A single turn carries every row of the set below to another of its rows. Some are shown first; where does it send the rows asked next?
zuk: [ -9  -5 -14  -4  27 -24  -8   0  -5  -3  12   9   8  20 -12   6  -5 -27]
kizu: [-11  -6   1  -8  -7   3  14  -2 -32  15  18  -7  -8  12   1 -36  -2  10]
pupu: [ -6  -5 -12 -15  43 -11  -4 -18   8   4  -1  21   4  15   9   7  12  -9]
nidom: [-28 -25  -9 -22  -2  -8  21  -7   4   4  10  21   0  16 -12   4  -4  14]
duz: [  8  -3 -10  -8 -11  21   6  -8  16 -11   7   6 -13   0   4   0 -28  -7]
Kife: [ -3 -13   2 -18  -4  15  -3  29 -17 -10  -1  -5   5  21   4 -24   5  13]
bivi: [-16 -12  -4 -26   4  28  22 -17 -13  15  -1  -2 -13   5  15 -19  11   2]
sugo: [  1 -14  -2  12  -1  -2 -21  -7 -14 -20   0 -10  22  10 -15 -15  21   3]
segi: [ 16 -14  18   7  27  17  -3 -15 -10 -11 -16 -14   4   2  -4  -9  13   3]
nov: [ 20  11  12   2   5   0 -10   5   5  10   3  12   4 -26 -20 -13 -11  -3]
zef: [ -6  24 -16 -12 -12  -1   6 -31   8 -14   0   2  24  -4  10 -16 -13   0]
legi: [-10   4  -4 -10  11 -21  35 -15  -5  17  11  14  -5   9 -15   3  -2  21]
zeki: [-25  -7   5 -23  12 -11  37 -16  -7   2   0   5  19   9 -14  -1 -17   1]
Dep: [ 10   1 -16   8   8  11  -4 -14   0  -6  -6 -11  -2   0 -16   9  35 -10]
livul: [ -1  19   3  -4  -1 -11 -13 -18  -3  -6 -11   9 -18   6  -1 -18 -26  19]
Nare: [  0  27 -21 -13  -5  -3   4  16 -16   4  -3  -8  -3  15  -6 -11  28  10]
rigip: [-28  12 -17 -20 -10   3  16 -13 -26  13   0 -13  -5   8  -8 -18  12 -15]
zufon: [  4  14   1 -26  17  25  25   8 -11  -3 -18 -18  10   5   9 -11  13  -2]
ponon: [  9  -1  -3 -12  -2  12 -16  -2  21   6   2  24  15 -26  -6 -11   8   0]
Gos: [  9 -13  -2   1  37 -14   6  -7  -4   1  24  13  22  14   9  -7  -6  -6]
baz: [ -5  11   8 -15   3  -1 -22  -4   7   0 -16  13  19 -23 -20 -15  -5 -12]

baz goes to nov
nidom goes to zeki
zef goes to livul
Where do these go?
zufon goes to Nare
Gos goes to pupu
sugo goes to segi
bivi goes to rigip

A single turn carries every row of the set below to another of its rows. Some are shown first; where does it send the rows asked next?
lepon: [-32   2 -19   4  -6 -28   5 -24 -14 -14   5   4 -11 -22  20 -33  16  22
  -5  17]
Sog: [  2 -29 -16  11   7  -5  -3  -3  -2 -34 -17  22   2 -19  -2   5  26   8
   5   0]
Nudil: [ -3  25  21   4   7 -21  -9 -19   7 -18  -7  -6  25  13  -3 -25  15  25
   6 -10]
buli: [ -1  12  -6  19  18   1  -2 -24  -8  -9 -18   9  44  24 -17 -32  32   6
   6  -2]
noron: [-15   1 -15  19  -7 -24  34 -16 -22  13  -9  14  15 -11  11 -27  13   5
   0  28]
pokik: [ -8   2   9  -9 -21  -3 -22 -24  -3  -1 -22  29  20   2   0 -12  31  17
  -2 -12]
Vavil: [-11 -14 -18   2  26  -9   9  -1   3 -28 -13  23   3  -3   2   3  25  16
  23  -5]
donu: [  2 -20  -8   5  30 -12   1  -1   2 -18 -21  16   2 -20  -3   7  18   5
  15   4]
mabo: [ 10  -6 -26  11  -4 -23  -2 -34   3  -6  -6 -25  27   5  -5 -23  15 -17
  -2  10]
mavug: [-11  13  20  -9 -21 -15  -5 -19   4   1 -15  19  21   0 -10 -15  26  15
 -12 -16]
kip: [-23   0 -19   6 -20 -19  20 -21  -8  -5   0   7  -9 -10  23 -33  14  29
 -16   9]
mibem: [-24 -15  10  11 -12  12  -3 -10 -21 -15 -15  17   4  -3   9 -33  30  30
 -21  -4]
Nade: [  0 -24 -15  16  19  -2  -3  -9   7 -25 -20  14   1 -19  -8   7  27   1
   7  -5]
sori: [ -2 -18 -10   5  18 -13   1   8  -4 -24 -19  27   6 -13   2  10  22  10
  14  -2]
lat: [-13 -12  -3  30   1 -30  -3  -4 -22  -6  -5 -26  13 -22  -4 -33   9  -3
 -12  16]
nop: [ -5   3  -7  20  19   2  -6 -19  -9 -11 -19  -5  41  30  -4 -25  28   1
  16  -3]
zep: [-13  16  20  -4  11 -22 -23  -8  -5 -29  -5  -6  19   6  -2 -28  18  24
  -2 -11]
Lelan: [-21 -12 -15  14   3 -10  19 -16 -27  23 -20  16  11 -14  14 -22  19  -3
   3  26]
nuzuf: [-30  -8 -12  -6 -10 -14   4 -26 -15  -4  -3  10 -14 -17  25 -30  17  26
   0  16]
niv: [ -9  22  10   6   4 -36 -22  -9  -1 -15  -5 -13  22   5  -4 -27  11  25
  11  -8]
Viv: [-15 -17  -9  33  12 -19  -3 -10 -24  -8 -11 -25  12 -14  13 -22  12 -14
  -2  21]
sov: [-15   0 -11  18  -3 -19  21 -10 -25  27 -18  21  20 -12  -4 -32  17  10
  -1  23]
tobi: [-22   3 -22  -6 -15 -26   3 -25  -7  -1   3   6  -6 -11  12 -40  13  37
  -2  10]
nolir: [ -8  12  17  -2   7 -18 -30 -12  -3 -25 -11  -7  23  13   7 -18  18  20
  13 -11]
basa: [ -5 -11  -5  25   1 -31  14  -8 -22  -7  -4 -21  22 -13   3 -25   8 -15
  -7  24]
dutu: [  5   7 -33  10   2 -26 -20 -41   6 -13  -6 -15  22   1  -2 -22  19  -9
   8   8]
seg: [ -7   7   2  -2 -28 -17 -15 -19  -2   8 -19  22  29  -1 -19 -18  30  11
  -7 -13]
fik: [ -2 -22 -17   1  34  -5  13  -5  -2 -24 -14  19   1 -10  -1  -5  21  16
  21   9]
rosu: [-10 -21 -23  13  22   2   6 -12   8 -35 -13  14   0  -6  -5  -1  31  11
  14  -9]
Fafe: [ -1 -29 -26   7  16   2   8 -14   0 -34 -11  20  -1 -12  -3  -6  28  14
  13   5]
kag: [ -6   8 -15  28  18  -5   5 -14  -9  -1 -15  -7  39  27 -14 -40  24  12
   5  -2]
Bib: [-18  -3 -25  10   2 -21  20 -18 -25  19 -15  20  21 -12   1 -24  22 -11
   0  25]
sav: [-20  -7   6   8 -22   0   9  -7 -10  -9 -11  11   5  -1   4 -30  26  24
 -37 -13]
Dasiv: [-12   9  -2 -16 -19 -14 -17 -25   1   5 -18  30  13  -6  -5 -16  29  15
 -15 -12]
duba: [ -7 -11 -12  31  17 -23  -3  -1 -26 -15  -9 -23  22  -7   3 -29  13 -12
 -14  17]
Veti: [-24  -6  -1  22  -6   7   6  -6 -22 -10 -15  21   7  -5   4 -36  30  26
 -33  -2]
fil: [ -4  -4 -31  14   2 -17 -13 -41   0  -6 -10 -19  22   3   3 -16  22 -19
  18   9]
Neboz: [ 10  10  -9  20  14  -3   4 -28   4  -9 -13 -11  37  28  -9 -33  21   8
   1  -2]
bifa: [-20 -12   1  17 -16   1  -1  -4 -18 -16  -9   4  12   2  -7 -44  28  32
 -30 -10]
voge: [ -4  -3 -38  11  -9 -24  -6 -40   4   4  -6 -18  20  -2 -12 -28  20 -10
   4   5]

mibem goes to nuzuf
sov goes to lat
Bib goes to duba
Where do these go?
kip goes to noron
sori goes to Sog

